Y: rows in a few groups, each row roughly a mix of its group's directions
Y (115 x 12)
[[ -5  -2  -5   7  26  -1 -20 -24 -63   2 -20  16]
 [ 11   8   4 -12  29  38 -12  17 -48  -3 -22  24]
 [-12  27  26 -30 -29   8   5  -1   7  37  29  29]
 [ -1 -12  -2  41  -6 -16   4 -47 -20 -21   7 -33]
 [  7 -17 -18  25  33  -2 -19  -9 -40   4 -45  -4]
 [ -5 -17 -10  41  19  20 -17   2 -51  -1 -21  14]
 [ -9   5 -15 -20  -6  -3  31  32  53  28  10  -1]
 [  1 -27  -4  35  -8 -15   1 -22 -42 -23  -9 -36]
 [ -3  30   0 -11  11  51 -16  27 -24  32  -5   3]
 [  5 -10 -23  27  41  39 -14  23 -25   9  -6  21]
 [  5 -11 -27  37  39  14 -14   5 -10 -32 -30 -14]
 [  4  33  -3  10  46  30 -25   3 -26 -25 -19   6]
 [ -2   1  -7 -43  -7 -23   4  28  55   1   7   3]
 [ 11 -13   7  37 -15  27 -14 -21 -42  -3 -25  27]
 [  0   5  -7 -16  27 -16  35 -32  33   6  38  14]
 [  1  29  33 -31  -4 -14  -7 -55   5   6  14   3]
 [ -1  23  14  -3 -33  13 -18  54   8  15 -24  19]
 [ -1   5  19  28   2 -20  -9 -39 -45   1   6 -35]
 [-16  17  -7  -4  -7 -41   2  19  47 -10  11 -37]
 [ -6  -9   4 -15   0 -16  33 -35  20  -6  54  -7]
 [  8 -61 -12  31   0 -14  12   3 -13  24  -3 -22]
 [-12  13  31  12  -4 -24   7 -26 -23  48  12 -27]
 [ -8 -31 -13  19 -24 -35  18 -12  45  -1  11 -23]
 [ -2  -5  27   0 -44  27 -15  22 -45   2 -15  -1]
 [  1   7 -22  24  44  42 -23  22 -18   8 -10  11]
 [-39  -8  -4  20  11  20 -31  46  -3 -16  15  20]
 [ -3  13  22 -35 -39 -36  16 -18  27 -16  12  -3]
 [ -1  13  32  21  -3 -20  -7 -29 -41  31  12 -28]
 [  1  33  15  10   5 -12  -6 -34  18 -21  25 -48]
 [ -6  14  -3 -23   3  12  13  34  56  24   9  21]
 [  1   6  -3  -9 -20   0  22  23  66   2  22  -7]
 [ -4  -5 -27  27  34  43 -15  18 -15  -1 -17  28]
 [ -1   9  18  -2 -24 -11  22   5  53  12  25 -35]
 [  1  22 -27  20  46 -26  10 -26  33  -6   2 -14]
 [ -6  19  -3   0 -15 -31   3 -20  42 -45  -2 -23]
 [  6 -35  -2 -11 -36 -18  12 -32 -28 -29 -11 -21]
 [  2  14   8 -39 -30 -12   6  34  47   7   5   7]
 [  6 -10 -12 -23 -13  18   9  27  49 -13  -1  43]
 [  3   9  16 -35 -41 -17  19   4  43  -2  26  -5]
 [ 11 -35 -18  33  30  27  -5  18 -32  22  -5  12]
 [-16  21  11   2  22  19  13 -29  11 -12  59  -3]
 [  5 -14 -29 -23  -2  18  11  35  45 -28  -8  19]
 [ -9  -6   1  34  10  30 -23  13 -53   1 -22  14]
 [ -2  40  16 -33  24  18 -24 -11  22  11   5  36]
 [  1 -19 -40 -25   0  14  13  28  35 -33 -14  12]
 [ 11  17   1  10  34  35 -23  21 -35  32   2 -19]
 [ 15  55   0  -6   1 -12 -19  10  11 -24  13 -41]
 [ -8  -4  23   3 -10 -31  14 -32 -38  42   1 -20]
 [ -8  27   2  -2  -5 -29  -1 -26  33 -50 -10 -20]
 [  6  34   1   1  33  42 -23  23 -25  24   5 -11]
 [  3  13  -1   5   2 -28   6 -22  20 -64 -14 -15]
 [ -6  14   9  16  22 -12 -18 -36 -57  11  -4 -15]
 [-14  -5  -1 -17 -27 -25  16 -21  35 -37  -7  36]
 [  4  38  15 -13   7 -18  -9 -23  -4 -57 -19  -1]
 [  3   4 -25  34  44  28 -21  10 -18 -20 -23   3]
 [ 20 -13  24 -40 -22  17  11 -41  10  -2  31   3]
 [ 13  45  14 -12  27  23 -17   4 -38 -26 -13   6]
 [  6  -8 -11 -28 -13  13  16  37  50  -1  -1  30]
 [ -2  -4  29 -35 -40 -32  20 -15  14  19  23   6]
 [-15  -6 -30  32  38  -2  -3  15 -44  11 -18 -14]
 [ -8  13  11 -18 -44  -2 -11  53  28  -3  -7   4]
 [-11  26  35   8  11 -13  -6 -21 -21  54  11 -11]
 [  4  -5  17 -13 -17 -20  -3 -62 -24 -25  -2 -15]
 [  6   1   7 -24 -17 -14  31 -36  34  -9  41  -6]
 [  2   7 -35  16  28  14 -16   3   5 -56  -4 -20]
 [  6  33  37 -29  25  -5  -9 -26 -28 -26 -16  -1]
 [ 12  19  24 -17  25 -16  -7 -23 -23 -41 -26 -27]
 [  3 -12 -37   4  12  23   3  56  23 -18 -11  13]
 [ -6  58  21 -40 -15   0  -7  -5  16 -13  11  11]
 [  6 -17 -12  -2  33  -5  17 -59 -13 -17  17 -19]
 [  8   1   5 -25  20  33   2  27 -17  35  -6  44]
 [ -1  15  16 -32 -42  -3  -1  43  36   5   5   2]
 [-13  38   0   1   6  16 -13  40  45   3  15  23]
 [ -4 -12  -9  47  18  -1  -2 -43 -35 -17   0 -15]
 [  8 -39 -23  33  28  27  -2  21 -27  18  -8  12]
 [ 13   2  -6 -24   1 -34  27 -32  46  -2  19 -17]
 [ -7  -7  -8  34  18  26 -24  16 -49   0 -27  14]
 [-16 -12 -12  19   3 -25  -6 -31  11 -43  15 -41]
 [-17  10 -11 -40  25 -19   6  16  38 -13  26 -29]
 [ -5  11  19  -5   8 -20  -9 -52 -48  15  -4  -4]
 [  5  -9  -9 -10 -19  10  14  16  63 -34   9  -6]
 [ -7 -37 -36  28 -22  10  10  26  25  29   9  -4]
 [ -6  66  18 -28  -1  16 -14  -2   4 -12   9  17]
 [ 10  -6  -6  -2 -25 -13 -19  40  -8   9 -58   0]
 [ 13  42  15 -17  25  20 -19   3 -41 -23 -16  14]
 [  3  29  45  -9  -7 -13 -13 -49  -5  15  16 -12]
 [ 19   0   9  -5  10  42   5  -4 -34  28  -7  45]
 [ -8  36   2  12  20  32  -8  27  23  13  17  41]
 [ -5  -3  -5  13   1 -34  12 -25  45 -45   5 -13]
 [ 11  20  33 -34 -23   2  -6 -31  40 -12  18  10]
 [  5   3  10 -27 -11 -14  34 -33  32   0  44  -6]
 [  3 -23 -16 -28 -32  -8  28  -7  39 -35  -1 -11]
 [ -5  40  30 -20  19   8 -18 -15  11  37  10  31]
 [  1 -15 -25 -30  -7  11  17  24  44 -16  -8  38]
 [ -8  -1  12  32  -2  36 -20  14 -56   4 -12  10]
 [  6 -30 -18  33  35  29  -6  16 -30  15  -6  23]
 [ 19  -5  12 -30 -38 -27  32 -25  30  10  14  -6]
 [-18  43  28 -42 -34   3  -3 -12   7   9  -2  13]
 [  2   3  13 -38 -31 -19  19   1  48   1  28  -1]
 [ -8  20  -2 -30   0   7  15  26  55  29  12  11]
 [ 10 -23   2  42 -16   8 -14 -35 -37 -12 -26   8]
 [ 12 -35   3   0 -13 -21  17 -36 -45   3 -16 -24]
 [ -9 -12   6  35   1  28 -19   8 -59   1 -16   9]
 [-10  31  -4 -16  -6  46  -5  27   4  23  -9 -40]
 [ -5  32   5  -1  19  14  -4  38  33  41  15  18]
 [  6 -14   6 -21 -28   8  16  12  61 -15   5  23]
 [  2 -12 -32 -27   2  18  12  41  36 -14 -12  27]
 [-12 -15 -16 -20  33 -21  16 -31  23 -22  35 -20]
 [ -9   0 -16  29  34  -6 -10   0 -58  11 -14 -17]
 [  3   4  12 -40 -26  -6  -1  49  29  23  -6  11]
 [ 16  25  16  11 -31  28 -12  32 -11  22 -29  28]
 [ -3 -15   3  -1 -31 -49  16 -24  31 -26   0 -18]
 [  0  -1   4  31  25 -29  11 -34  26 -41  18   3]
 [  4  31  -6   5  33  44 -24  26 -21  22   0 -13]
 [ -5  22  12 -19  -4   3  14  21  54  38  18  12]]
which group is each row in? (one row of each group first)
[-10 -13   8 -18 -40 -15  12   3  26  47  26 -14] => (100)
[-23   8 -11 -21  17 -27  -2   9  40 -24  23 -39] => (91)
[  4 -36 -31  28   3   4  -3  15 -42 -31 -21  -1] => (120)

[ 14 -32  -5   3 -12 -22   3 -29 -38  -6 -33 -32] => (91)
[ -1   5   4 -13  -3  33 -14  25 -30  52   7  25] => (100)
[  8 -23 -13  21  33  38  -6  23 -33  26  -2  20] => (100)
[-33  -6   5  -5 -11  38  -1  -5 -10  38 -19  42] => (100)
[  2  32  14  12   6  -4  -4 -23  43 -24  26 -38] => (120)
[ 19  33   3 -11   7 -33  -3  -3  24 -42  19 -32] => (100)
[  7 -62 -18  31   1  -9  10   7 -12  23  -7 -19] => (100)
[  0 -16   3  17 -17  19 -25  33 -47   4 -37   4] => (91)
[  1   5  12   0 -24  -5  22   8  64   1  22 -24] => (120)
[ -8  59   9 -20  -3  24 -21   1 -13 -21 -17  20] => (100)
[ -5  17  17  16  10 -17 -13 -34 -55  24   5 -13] => (120)
